In the rows, zero is written as 100.
Turns in one plane each, and the order they were made in; the first pair answered
turn Y:
 99 102 144 106 107 103  97  90 101 105 117 108  80 107  94 116 101  86  72  92 118  70  81 119 109 120  93  91 100  79 123 109  86  93 107  93 110 =>  97 104 141 110 105 118  97  94 107 105 110 111  79 103  92 116 101  93  75  92 115  66  74 123 105 116  99 101  96  79 117 108  84 104 102 100 116
 77 102  84  98 112  85  87 108  80  92  90  91 113 133  91  94 100  88  91  89 102 112  82 124  87 110 108 105  82  81  97 115  99 109 115  98 102 =>  87  99 102  89 107  65  90  90  76 100 103  87 108 132  99  99  97  77  89  88 110 105  96 110 104 113 103  80  91  91 107 110 104  83 122  91  94
 98 105 123  98  89  89  89 103  83 106  96 104 114  99  77 103  95  85  92 106 106  96 102  91 102 101 101  69  96  80 105 104 104  78  90  88  92 => 101 107 126  99  82 107  91  99  90 111  91 110 110  88  77 107  96  92  92 107 106  85  95  92 100  99 109  72  93  88  97 102 102  85  82  97  97
turn L:
112 104  93 103 105  79 101  96 106  90 106  99  90  91 115  95  85  94 107  92 100 108 103  97  89  95  98 109 109  95 107  90 120  95 105  87  99 => 109 104  92 103  99 109  99 104 112  92  95 109  98  92 108 102 100  91 109  91  99  96  83  97  75 100 113 108  90  88  94  96 114 112 101 105 105
 89  95 101 116  95 115  97 103  98 112  90 105 106  97  90 108 110 106  94 118  92  94  84 110  95 101 105 110  91  94  99 103  84 121  92 102 118 =>  91  90 105 110 102  78  97 102  83 108 103  93 106 112  92 103 108  95  90 118  97 109 103 105 108 105  88  95 104  90 115 105  88 101 103  81 108
104  99 106 101  97 107  97  92 104 108  98 103  98  98 104 103 104  91  97  98 107  96  94  96  96  99 100  97  97 103  97 101  95  99  97 100 100 => 106  98 106 101  98  98  98  89 101 109 101 101  99 100 106 100 101  89  96  99 107 100 100  96  99 100  96  95 100 103 101 101  98  95  99  95  98
turn E:
101 102 106  88  94 101 101  91 106 103 106 101  99  98 106 106 105  89  97 100 103  85 102  95 105 103 100  83  93 102 103  93  96  90 104 102  94 =>  97 105 100  95  94 118  98  96 111 103  97 105  99  94 102 106 106  98  99 101  98  85  93 101  98 100 106  96  89 101  95  94  93 104  98 110 102
 97 102 110  98  95 118 100 104  98 120  95  93 109 102  95 126 105  97 106 104 111  82  94  82  94 104 102  96 102 113  75  98  92  89  94  93 117 =>  98 104  88  96 108 116 106 101 110 108  98  95 103  95 113 120  93 100 117  93 104  88  92  83  83  97  99 110 110 115  69  94 103  89  96  96 112
102  99 112 114  90 121  93 107 101 113  90 101  97 102  85  92  97 118  90 111  97  95  86 119  94  92 108 118  88  95  99  95  90 127  81 107 116 => 112  99  85  98 113  82 105  89 107  90 114  94  88  97 122  83  74 107 105  90  96 112 101 108  91  84  90 114 111 101 107  85 116  93  98  97  94
 95 119  90 116  98  94 110  67  82  78 100 101 113  95 108 107 137  88  96  84  94 104  99 100  89 123 111  88 128  83 107  99 106 101 106 128 117 =>  94 117  95 117  94  98 109  70  81  81  96 102 115  98 104 110 139  88  93  88  95 103  98 100  89 126 113  87 126  82 107 101 101 105 103 128 121
Now pairs of rows:
Between the rows of a pair lie two turns.
118  93  92  96 115  75 100 121  75  96  96  99  96  95 110  76  89  89  99 100  99 126 117  97  85  92  97  89  90  96 104  85 119  84  92  79  56 => 110  98  81 106 114 107  97 133  86  96  80 107  97  87 103  74  88 105 102 102  91 120 100 110  71  87 108 115  81  92  90  86 114 113  79  94  68
E, E
 81  93  91  84  96 121  98 101 104  90  86 100 109 102  99  94 118  97 122  89  97  85  80 100  95 106 107 101  75 101  96 106 100 109 110  92 103 =>  90  95  82  81 103  98 107  86 110  84  97  96  97  89 120  88  97 101 128  84  95  91  95  97 103  97  95 105  96 114 102  96 114  88 113  84  96
E, L
 89 101  98 103 105 103  93 112  96  96  93 102 107 115  92 101 108  99  98 104 101 107  96 108  93 102 106 105  89  91  95 111  93 113 105  97 105 =>  95 103  83 101 114  95  99 101 108  89 100 102  97 101 111  95  91 104 106  96  96 111 100 107  91  94 102 114 102  99  94 103 105 105 105  98 101
E, L
106 102 132 112  79 110 100  87  98 106  87 100  83  88  94 105 106 113  95  97  98  88 109  93 118 102  89  94 108 107 109 104  94 103  97 109 103 =>  96  99 124 108  93  97  94 106  82  96  87  92  98 117  83 102 120 101  93  97  98 105 110  94 111 111  84  90  99  86 114 114  91 106 107 100  96
Y, L
 75 100  99 107 107 109  91 102 109  73 109 109  96 113 112 114 122  86 107  86 107 105  93 120  93  96 105 122  73 103 105  91 106 115 116 119 101 =>  75  96 112 107 103  96  87 103  97  78 111 105 101 124 102 116 130  79 100  93 112 107 100 116 103 103 100 110  73 100 115  94 101 108 119 109  99
Y, E
107  98 102  92  95  91 122  90  88 119 100  97  89  91 103  99 109  94 103 101 106  75  95  98 105  86  99  98 101 103  84  92 117 102 100 100  88 => 107  97 102  90  97  86 122  90  85 119 102  97  92  95 102 100 110  92 102 101 106  76  97  97 106  88  95  95 100 102  87  94 117 101 102  98  87
L, L
 98 120  83 110  97 114 102  95 108  93  82 118  92  90 110  96  94 109 104  89  88 100  99  97  97  87 115 112 101 105  93 101  90 115  95 115 102 =>  97 112  95 101 102  74  99  99  84  91  96 102 102 117 103  98 103  89  96  93  97 115 119  89 111  99  96  88 106  95 112 106  88  94 111  91  89
Y, E
 93  87  94 100 109  70 112 113 109  93 101  91  97 107 106  85  84 117 111  95  92 120 115  99 100 103  96  85 112 112  99  91  96  83 108  86  78 =>  84  89  80 103 113  95 109 129 116  87  90  97 105 109 101  85  91 122 116  91  87 120  98 105  81 104 107  98  98 101  86  97  91 106 105  99  83
L, Y
 97 101 105  96 108  89  88 113  95  98 111 101 104 115  95 104 111  94  97 100 102 110 110 100  95 100  98  93  93  90 107 107 100 102 112  95  86 =>  97 104  99 104 110  85  90 110 101  99 107  99  95 104  97  95  96 110  98 102  97 113 117 108  98  91  91 111 106 100 108 101 103 103 106  90  90
E, L
107 100  94  95 122  90  91  87 109  96  88  94 114 103 115 110  87 104 112 105  93 108 113  82 112 105 100 102 104 119 100  90 109 107  95 105 116 => 103 101  98 100 118 103  89  92 110 100  80  97 116 103 106 111  91 109 111 110  92 104 107  85 110 106 106 108  98 117  97  93 103 118  88 109 123
E, E
100  93 104 107  96 110  91  99 111 101  96 111  99  94 108  98 106 102 108  91  92  83  86 110 103  99 110  98  98 101  82  89 109 111 101 122 102 => 106  92 102  99 100  98  93  91 111  96 105 109 100  97 116 100 106  92 111  86  95  85  91 104 105 101 105  88 101 102  86  89 115  97 109 118  93
E, L
102 100 101  98 106 120  94 114 103 100  83  91 102 103  90 111 103 100  98  95  89  95  94  97  80  97 111 112  88  96  81 106 101 111  83 111 115 => 107 102  98 104 106 107 100 103 108 101  86  86  90  89  99 104  83 112  98  97  85  98 107 101  90  86 102 124 108 109  87  97 107 103  78 104 116
L, L
129  85  76  77 117  94  92 125 108  85 109  88 111 118 100 104  99  99  89 102  94 125 109  87  77 121 101 107  74  74  79 106 106  88 118 120  66 => 142  88  79  83 113  84 100  99 120  92 114  88  87  87 116  96  69 119  90 104  90 120 126  89  94 104  91 122 101 104  84  89 114  73 109 116  70
L, Y
115 103  90 114  95 115  86 104 109 102  93  99 108  94 120  83  56 135  93  96 100  91 113  97 124  84  68 124 123 109  94  83 114 109  87 103 109 => 110 101 115 120  80 125  80 109  98 117  85 100 113 101  98  90  72 135  81 110 106  82 112  97 134  90  74 113 112 108  95  88  98 117  81 102 117
E, E
101  92  87  90 112  97  98  97  99  88 114 107 106 108 108 101  98  93 107  90  95  99  98  97  83 102  99  96  95  88  91  99 122  76 109 104  86 => 102  89 118  95  91 112  92  97  92 107 107 112 108 107  89 111 112  94  95 104 101  81  95  97  94 108 108  83  86  93  93 102 105  83 102 106  98
Y, E
103 103  79  95  96  82 107  99  89 101  91  98 106 120 123  84 109  90 104 100 107  99 104 107  98  94 104  90 112  96  99  89 110  97  96  89  97 => 101 100  97 100  83  93 102 103  83 112  83  98 110 122 108  90 119  92  96 110 112  89 100 107 103  98 110  83 102  97  99  92  99 105  90  90 105
E, Y
107 105 115  92 101  95 110  99  92 102  91 100  99 112 102 102 104  81  94 102 100  98 108  95 106 111  97  92 102  98 112  97 101  87 113  96  99 => 112 107 113  99  96 106 112  91 103 105  87 105  89  94 108 101  91  96  96 102  97  90 106  99 108 102 100 106 109 111 107  90 104  90 104 102 106
L, E
 99 106  92 122 122  86 108 100  96 110 102 101  82  92  99  64  65 124  88 100 106 113 119 131  98 104  89  94 122  97  91  76 131  94  96  85  88 =>  86 103  87 114 128 101 100 126  87 101  97 103 107 125  84  72  99  99  89  95 109 116  98 128  76 122 103  79  91  67  82  95 121 110 107  94  84
L, Y
 74 106  80  93 119 135  96  98 119  92  79 113  82  85 104  94  99 117 119  96  83  94  90 118  87  95 108 124  99  99  85  96 105 116  89 125 120 =>  88 103  92  82 111 135 102  78 125  97  91 118  76  74 119 102  99 104 121  90  90  78  90 102  94  95 115 100 101 112  84  91 112  96  93 133 112
E, L
 93  96 109 114  86 121  91 104  97 110  92 102 107 105  87 106 106 102  95 107 100  88  91  93 106 103 105  89  92 102 101 103  85 111  97 104 106 =>  98  98 107 119  86 118  94  95 104 111  91 104  97  91  94 101  90 113  96 108  96  88  97  97 111  95 100 101 104 113 103  95  89 108  92 102 109
L, L
109 100  70  91 113  94 104 134  79  94 118  97 114  87 109  71  68 101 113  99  84 128 117 111  86  97 103 134 137 100 123 116 117  99 100  98  95 =>  98 100  91 104  94 126  94 150  74 111  98 103 121  91  79  79  87 110 102 116  86 115 104 119  88 104 118 138 118  98 118 125  97 127  86 107 114
E, E
100 105 114  99 104  90  99  96  96 105  99  92 103 106  94 103  93  98  96 105 100 109  99  94  98 101 103  94 110  96 104 105  94 100 106  96 100 => 101 108 107 102 102 106  99  95 107 104  94  99  99  94  97 102  88 105 101 104  96 103  92  98  92  96 110 106 109 100  97 102  96 107 100 107 103
Y, E
 91 103  73  98 137  73 115 100 102  98 116 101 132 124 106  92  83  96  97 103 116 135 118  84  61 115  96  93 128  92 108 121 111  91 109  92  96 => 106 110  90 103 108 128 120  73 130 118 106 124 113  77 114 105  79 111 102 103 114  88  98  79  64 104 125  92 120 123  87 109 111  99  86 128 110
Y, L
 89  93  76  73 124  85 108 113  80  79 130  99 126 136 107 111 109  69 111  85 112 119  91 104  95 112  93  82  86  78 109 105  99  77 133 101  78 => 105  93 138  92  84  81 107  83  74 124 124  98 100 104  88 116  95  97  85 116 119  91 116 105 145 103  87  78 108 119 125  92  82  64 108  86 102
L, E
 99  82 105 113  98 108  87 111  88  78 114  87 106 119 102  79  80 122  74 108 107  99 116 118  82 117  81 128 114  83 107 111  77 110 128  91  96 => 100  82 118 119  86 124  84 107  91  88 105  93 103 109  95  83  84 129  71 114 108  87 110 118  84 116  87 127 109  89 104 110  69 118 119  98 103
Y, E
 94  87 107 104  85  82 117  96 110  97 117  83  95  94 108  97  87  98  86  99 108 101 111  89 103 104 102  80 111  98 111  99 104  98 108  92  88 =>  96  91 109 111  76 108 118  95 120 104 109  92  90  80 107 100  87 108  88 102 106  89 100  92  99  99 113  89 106 106 100  97 101 111  98 105  97
Y, E
 87  90  74 121 102 111  96 134  79  92 100 102 118 112  89 105 129 103  82 115  99 103  86 111  77  94  90 119  90  77  93 111  93 127  92 102 107 =>  92  94  69 129 100 117 101 124  92  94  97 105 105  90  97  99 110 123  85 115  94 100  89 118  81  82  89 138 104  92  91 101  97 127  81 104 114
L, L
119 100 102  95  96 115  95  65 111 116 118 114 106  79 121 131  91  88 112  99 109  79  98  82 106 104 121  78  85 111  83  92 105  90 103 119 105 => 114 101 100  98  96 128  93  73 112 116 110 117 110  81 113 132  97  91 111 101 108  78  90  87  99 106 127  84  77 105  77  95 102 102  99 124 109
L, Y
102  99 104  98  91 124  98  96  99 112  87 106 102 100  91 107 110  99 103 103  94  96  92  98  96 101 113 109  76  94  86 109  89 112  99 113 105 =>  99  94  97  91 105  89  97 102  85 102  98  91 109 122  91 100 112  85 100 101  96 117 106  95  98 106  96 101  84  82 101 114  92  98 114  94  94
Y, Y
102 102 123 105  86  97 100  92  98 119  95  90  91 101  98 104  99  99  93 109 103  91 109  97 110  94 102 105  98  97 120 106 102 102  94  88 119 =>  94 101 103  97  98 103  97 109  96 104  95  92 106 119  99 104 114  85 100  99 102  99  96  97  90 101 107 103  81  78 112 116 103 110 104  94 111
E, L
 90  93  98 106 100 108  92 114 102  85  95 102  96  99  70  95 111 106 104 109  98 108  89 104  89  99 105  97  88  75 100 104  86 114  90  95 112 =>  93  96  96 111 100 109  96 106 108  87  93 103  86  83  77  91  98 120 105 110  94 106  94 108  91  91 102 110  99  85  98  97  89 114  84  96 117
L, L
